In the data rows, the value 50 means zero.
Here are some points, one per row:
tensor([81, 58, 55, 52, 65, 62, 58, 59, 50, 58, 61, 66, 66, 50, 43, 62, 61, 73,
        58, 65, 55, 44, 59, 54, 61, 63, 72, 66, 63, 81, 60, 66, 86, 62, 72, 41,
        71, 59, 59, 57, 70, 58])
tensor([43, 65, 57, 52, 59, 66, 63, 64, 65, 44, 70, 58, 70, 71, 64, 57, 68, 66,
        53, 65, 75, 54, 66, 54, 44, 50, 84, 60, 59, 58, 74, 77, 38, 62, 77, 55,
        63, 62, 70, 45, 43, 60])
tensor([57, 49, 62, 76, 63, 50, 52, 62, 63, 70, 50, 72, 59, 53, 50, 55, 47, 52,
        68, 65, 65, 53, 65, 69, 65, 56, 53, 71, 48, 61, 61, 59, 60, 47, 45, 65,
        58, 61, 80, 63, 74, 35])
tensor([62, 73, 59, 46, 45, 66, 68, 72, 59, 69, 48, 57, 60, 71, 58, 75, 48, 67,
        62, 45, 66, 63, 58, 73, 79, 53, 47, 52, 76, 55, 56, 75, 63, 75, 74, 58,
        71, 70, 72, 54, 67, 45])
tensor([61, 55, 63, 66, 46, 54, 45, 55, 67, 61, 74, 71, 65, 56, 52, 72, 59, 50,
        58, 44, 44, 56, 50, 68, 64, 72, 60, 60, 74, 53, 61, 81, 78, 38, 59, 65,
        53, 48, 58, 70, 58, 53])
tensor([68, 47, 68, 56, 59, 60, 65, 48, 51, 60, 46, 64, 50, 60, 50, 66, 74, 69,
        67, 44, 67, 63, 50, 43, 54, 70, 61, 71, 74, 69, 59, 39, 52, 66, 55, 69,
        59, 35, 73, 67, 60, 60])
tensor([49, 74, 48, 72, 67, 70, 46, 68, 45, 50, 48, 67, 55, 64, 55, 64, 58, 74,
        71, 76, 62, 75, 72, 56, 69, 74, 54, 50, 56, 63, 69, 58, 50, 49, 48, 48,
        66, 54, 59, 53, 58, 82])
tensor([68, 62, 56, 58, 67, 76, 60, 64, 47, 70, 48, 44, 75, 64, 63, 65, 54, 67,
        50, 77, 47, 51, 55, 59, 70, 45, 83, 53, 56, 46, 78, 69, 62, 59, 64, 58,
        59, 54, 59, 83, 69, 63])
tensor([47, 57, 57, 50, 60, 65, 79, 66, 56, 50, 57, 49, 79, 56, 52, 61, 58, 65,
        52, 54, 64, 77, 71, 57, 75, 49, 60, 53, 42, 55, 49, 70, 75, 69, 58, 56,
        62, 39, 67, 54, 76, 75])
tensor([58, 65, 65, 61, 62, 58, 64, 66, 71, 67, 54, 60, 52, 45, 49, 45, 47, 46,
        69, 77, 54, 51, 45, 41, 50, 78, 50, 62, 65, 53, 52, 60, 58, 59, 71, 62,
        45, 54, 59, 52, 56, 64])
tensor([45, 73, 59, 67, 78, 56, 50, 64, 47, 52, 63, 49, 43, 59, 73, 58, 78, 55,
        65, 51, 63, 59, 68, 54, 71, 62, 51, 59, 60, 61, 57, 69, 64, 81, 68, 54,
        55, 64, 73, 90, 58, 68])
tensor([58, 56, 73, 49, 52, 56, 70, 46, 67, 58, 57, 60, 51, 58, 48, 77, 48, 43,
        42, 73, 61, 54, 79, 75, 55, 57, 60, 71, 64, 61, 61, 52, 74, 60, 67, 74,
        55, 73, 52, 68, 42, 62])
tensor([59, 63, 54, 70, 71, 72, 45, 67, 66, 43, 44, 61, 63, 54, 67, 56, 63, 57,
        60, 49, 69, 69, 67, 47, 57, 54, 45, 48, 50, 46, 72, 59, 62, 72, 47, 71,
        44, 73, 38, 48, 55, 47])
tensor([48, 69, 49, 74, 48, 58, 73, 60, 41, 58, 82, 57, 62, 66, 69, 56, 58, 62,
        52, 64, 66, 69, 65, 47, 47, 43, 50, 47, 73, 54, 66, 44, 64, 55, 60, 64,
        54, 69, 48, 59, 55, 43])
tensor([46, 67, 54, 42, 74, 67, 56, 73, 64, 52, 73, 56, 62, 52, 71, 61, 72, 67,
        68, 63, 68, 75, 54, 59, 67, 68, 85, 55, 57, 48, 62, 42, 82, 54, 50, 55,
        73, 66, 66, 56, 64, 53])
tensor([63, 56, 74, 76, 68, 55, 59, 65, 66, 64, 52, 67, 59, 47, 59, 53, 54, 65,
        76, 54, 57, 61, 62, 68, 65, 65, 87, 65, 84, 69, 42, 63, 55, 63, 63, 71,
        49, 61, 43, 72, 66, 60])
tensor([67, 52, 51, 67, 56, 67, 69, 70, 53, 71, 57, 55, 60, 66, 69, 74, 67, 34,
        76, 47, 42, 61, 75, 73, 54, 48, 64, 51, 70, 61, 59, 64, 64, 76, 60, 48,
        68, 63, 75, 41, 61, 69])
tensor([71, 48, 66, 49, 54, 64, 57, 67, 75, 66, 81, 63, 56, 65, 45, 72, 53, 71,
        81, 54, 59, 48, 57, 64, 57, 58, 54, 51, 40, 68, 68, 42, 54, 54, 69, 52,
        53, 50, 60, 75, 67, 71])
tensor([70, 55, 54, 54, 61, 43, 69, 43, 67, 64, 76, 54, 73, 66, 65, 78, 66, 67,
        53, 69, 56, 52, 68, 65, 56, 81, 61, 75, 64, 51, 60, 71, 45, 80, 50, 62,
        53, 59, 53, 45, 68, 57])
tensor([58, 66, 61, 43, 67, 65, 72, 61, 67, 53, 60, 65, 49, 49, 59, 55, 75, 67,
        66, 75, 45, 70, 51, 62, 57, 44, 43, 71, 50, 67, 71, 70, 45, 51, 53, 59,
        73, 52, 39, 61, 70, 51])
tensor([59, 48, 59, 74, 57, 48, 47, 49, 69, 60, 51, 75, 59, 54, 67, 51, 51, 66,
        59, 64, 53, 54, 49, 54, 75, 55, 59, 68, 49, 64, 63, 41, 55, 63, 82, 59,
        64, 49, 55, 43, 66, 76])
tensor([55, 61, 66, 50, 59, 56, 40, 60, 69, 64, 68, 63, 76, 70, 51, 49, 51, 43,
        47, 60, 45, 58, 58, 61, 55, 69, 52, 61, 69, 77, 55, 45, 42, 66, 50, 71,
        64, 69, 55, 75, 59, 63])
tensor([64, 59, 63, 53, 49, 54, 55, 52, 42, 75, 57, 60, 43, 59, 66, 44, 53, 44,
        65, 45, 74, 55, 54, 57, 65, 71, 68, 56, 42, 69, 50, 68, 61, 50, 47, 64,
        50, 71, 48, 50, 68, 67])
tensor([76, 57, 65, 77, 78, 54, 51, 49, 66, 64, 77, 62, 55, 62, 60, 61, 49, 63,
        56, 63, 58, 79, 47, 53, 49, 47, 63, 65, 55, 58, 47, 72, 52, 55, 58, 70,
        52, 68, 76, 57, 56, 77])
tensor([71, 50, 53, 51, 52, 57, 64, 60, 64, 62, 48, 60, 67, 71, 66, 56, 75, 63,
        50, 69, 81, 66, 65, 68, 39, 61, 48, 50, 72, 46, 68, 66, 58, 62, 75, 51,
        75, 66, 52, 81, 51, 65])
tensor([66, 51, 78, 64, 54, 51, 66, 71, 55, 56, 48, 54, 56, 49, 65, 53, 71, 70,
        54, 57, 47, 61, 54, 61, 74, 72, 50, 49, 47, 70, 53, 52, 56, 46, 54, 64,
        60, 73, 78, 52, 55, 54])
tensor([58, 77, 57, 77, 54, 71, 74, 54, 72, 66, 72, 47, 62, 70, 65, 48, 59, 63,
        52, 47, 69, 42, 65, 81, 53, 59, 55, 72, 65, 55, 50, 51, 67, 52, 44, 63,
        65, 61, 53, 49, 45, 51])
There is one direction along which these points spread out most. Take the direction at right angles to it along which they spread out most. Go by this last direction. How many in every 100 of the points above lie lower along it than each point below? Answers are rounded to whole numbers. More than half of the points above lie lower than the first one.
tensor([61, 55, 63, 66, 46, 54, 45, 55, 67, 61, 74, 71, 65, 56, 52, 72, 59, 50,
        58, 44, 44, 56, 50, 68, 64, 72, 60, 60, 74, 53, 61, 81, 78, 38, 59, 65,
        53, 48, 58, 70, 58, 53]) 22
tensor([66, 51, 78, 64, 54, 51, 66, 71, 55, 56, 48, 54, 56, 49, 65, 53, 71, 70,
        54, 57, 47, 61, 54, 61, 74, 72, 50, 49, 47, 70, 53, 52, 56, 46, 54, 64,
        60, 73, 78, 52, 55, 54]) 78
tensor([68, 47, 68, 56, 59, 60, 65, 48, 51, 60, 46, 64, 50, 60, 50, 66, 74, 69,
        67, 44, 67, 63, 50, 43, 54, 70, 61, 71, 74, 69, 59, 39, 52, 66, 55, 69,
        59, 35, 73, 67, 60, 60]) 63
tensor([48, 69, 49, 74, 48, 58, 73, 60, 41, 58, 82, 57, 62, 66, 69, 56, 58, 62,
        52, 64, 66, 69, 65, 47, 47, 43, 50, 47, 73, 54, 66, 44, 64, 55, 60, 64,
        54, 69, 48, 59, 55, 43]) 11
tensor([43, 65, 57, 52, 59, 66, 63, 64, 65, 44, 70, 58, 70, 71, 64, 57, 68, 66,
        53, 65, 75, 54, 66, 54, 44, 50, 84, 60, 59, 58, 74, 77, 38, 62, 77, 55,
        63, 62, 70, 45, 43, 60]) 26
tensor([58, 66, 61, 43, 67, 65, 72, 61, 67, 53, 60, 65, 49, 49, 59, 55, 75, 67,
        66, 75, 45, 70, 51, 62, 57, 44, 43, 71, 50, 67, 71, 70, 45, 51, 53, 59,
        73, 52, 39, 61, 70, 51]) 59
tensor([49, 74, 48, 72, 67, 70, 46, 68, 45, 50, 48, 67, 55, 64, 55, 64, 58, 74,
        71, 76, 62, 75, 72, 56, 69, 74, 54, 50, 56, 63, 69, 58, 50, 49, 48, 48,
        66, 54, 59, 53, 58, 82]) 96
tensor([70, 55, 54, 54, 61, 43, 69, 43, 67, 64, 76, 54, 73, 66, 65, 78, 66, 67,
        53, 69, 56, 52, 68, 65, 56, 81, 61, 75, 64, 51, 60, 71, 45, 80, 50, 62,
        53, 59, 53, 45, 68, 57]) 7
tensor([57, 49, 62, 76, 63, 50, 52, 62, 63, 70, 50, 72, 59, 53, 50, 55, 47, 52,
        68, 65, 65, 53, 65, 69, 65, 56, 53, 71, 48, 61, 61, 59, 60, 47, 45, 65,
        58, 61, 80, 63, 74, 35]) 56
tensor([58, 65, 65, 61, 62, 58, 64, 66, 71, 67, 54, 60, 52, 45, 49, 45, 47, 46,
        69, 77, 54, 51, 45, 41, 50, 78, 50, 62, 65, 53, 52, 60, 58, 59, 71, 62,
        45, 54, 59, 52, 56, 64]) 48
